In the data rows, zero lies at 7.5, halfway between 7 and 8.
Some points, one per row:
[10,10,8,6,7,6,7,6,7,6,7,13]
[6,10,6,7,10,6,12,5,5,9,6,7]
[7,11,7,5,9,8,9,5,7,9,8,6]
[7,7,6,6,10,9,11,9,6,6,8,3]
[6,7,7,8,11,6,12,8,2,10,6,6]
[9,6,8,7,6,10,5,7,7,8,10,8]
[8,12,6,6,6,10,9,9,3,8,7,6]
[8,7,7,8,7,6,7,7,6,15,8,6]
[9,6,6,8,6,6,9,8,8,15,5,9]
[4,5,8,8,8,7,5,15,6,7,8,6]
[7,8,8,8,5,9,7,14,5,4,9,6]
[8,6,7,8,5,7,6,8,15,7,7,9]
[8,6,8,7,7,12,6,6,8,5,9,6]
[6,10,6,6,7,8,4,14,7,8,8,5]
[9,7,7,7,7,6,9,6,6,15,7,9]
[10,7,6,6,8,8,7,5,7,9,8,11]
[5,6,7,8,7,8,5,8,4,15,8,9]
[12,8,8,7,6,6,6,6,6,7,6,13]
[5,7,6,6,7,7,9,8,15,9,8,4]
[5,8,7,7,10,11,7,6,6,5,9,5]
[9,7,6,9,10,8,8,4,5,6,8,8]
[7,8,6,7,6,11,12,6,4,11,8,5]
[4,8,7,6,9,12,8,7,6,5,9,4]
[12,8,9,9,6,7,7,9,4,7,7,4]
Then 24 other points, each followed by its number:
[6,8,8,7,6,7,5,7,15,6,7,7] 0
[5,10,5,6,9,8,10,6,7,5,9,7] 1
[6,6,7,7,8,11,6,7,7,6,10,4] 2
[8,5,8,8,6,5,8,14,5,9,7,8] 3
[4,9,10,6,9,8,12,5,10,3,6,7] 4
[5,7,8,7,8,6,9,5,15,5,6,7] 5
[7,7,7,7,7,11,6,7,7,6,10,6] 6
[5,9,7,7,12,11,7,7,5,4,7,6] 7
[8,6,7,13,6,7,6,9,6,7,7,6] 8
[8,7,6,6,6,8,8,8,5,15,8,8] 9
[8,6,6,11,9,6,6,8,5,6,7,8] 10
[10,7,5,6,8,8,7,6,7,8,9,10] 11
[5,10,7,7,11,8,10,5,5,4,7,8] 12
[8,5,7,12,8,7,5,8,7,6,8,7] 13
[8,6,8,7,4,8,8,8,10,15,5,8] 14
[5,7,8,7,9,12,7,6,8,4,9,6] 15
[6,6,7,8,7,7,6,15,7,6,8,6] 16
[5,11,6,6,9,8,10,4,7,6,8,8] 17
[10,6,9,10,9,7,4,9,6,9,7,2] 18
[7,5,7,8,7,6,8,5,14,12,8,7] 19
[7,6,7,8,7,7,6,15,7,6,8,6] 20
[10,7,8,7,7,6,4,7,14,5,7,11] 21
[11,9,8,6,10,6,6,7,7,6,5,9] 22
[10,10,8,6,8,6,7,5,7,5,5,13] 23
Which two of these numbered points are nearest to each point below by angle, seen from the average point of the first points? Their numbers follow each, nearest first.
[6,10,6,8,11,10,8,6,2,6,7,5] > 7 12
[6,6,6,7,8,5,8,6,15,12,8,6] > 19 5
[5,8,6,6,10,7,13,6,7,6,8,6] > 1 4
[6,8,13,7,7,8,9,4,8,3,6,9] > 4 5
[5,8,10,7,8,8,10,4,12,1,7,9] > 4 5
[9,6,7,8,6,7,5,12,10,6,9,7] > 20 16
[7,8,8,5,7,5,9,5,15,9,7,6] > 5 19
[9,6,12,10,6,7,6,7,6,6,7,9] > 13 8
[8,7,7,7,7,10,6,7,6,7,10,7] > 6 2
[7,9,7,8,6,7,4,7,15,8,7,7] > 0 21
[7,6,8,12,5,9,7,8,6,8,7,6] > 8 13
[8,5,7,8,6,5,9,13,4,11,7,8] > 3 20
[10,5,7,8,6,6,5,10,12,6,8,8] > 21 0
[11,9,8,7,7,6,6,6,6,7,6,13] > 23 22
[9,7,5,6,9,8,10,7,6,5,9,7] > 1 12
[7,6,7,9,7,6,7,15,6,6,7,7] > 20 16
[6,9,12,7,6,8,8,6,7,2,8,10] > 4 23
[7,7,7,7,7,7,6,15,6,7,8,5] > 20 16
[9,6,8,12,6,7,6,8,7,7,7,6] > 8 13
[8,8,6,9,9,6,7,6,4,7,9,6] > 10 13
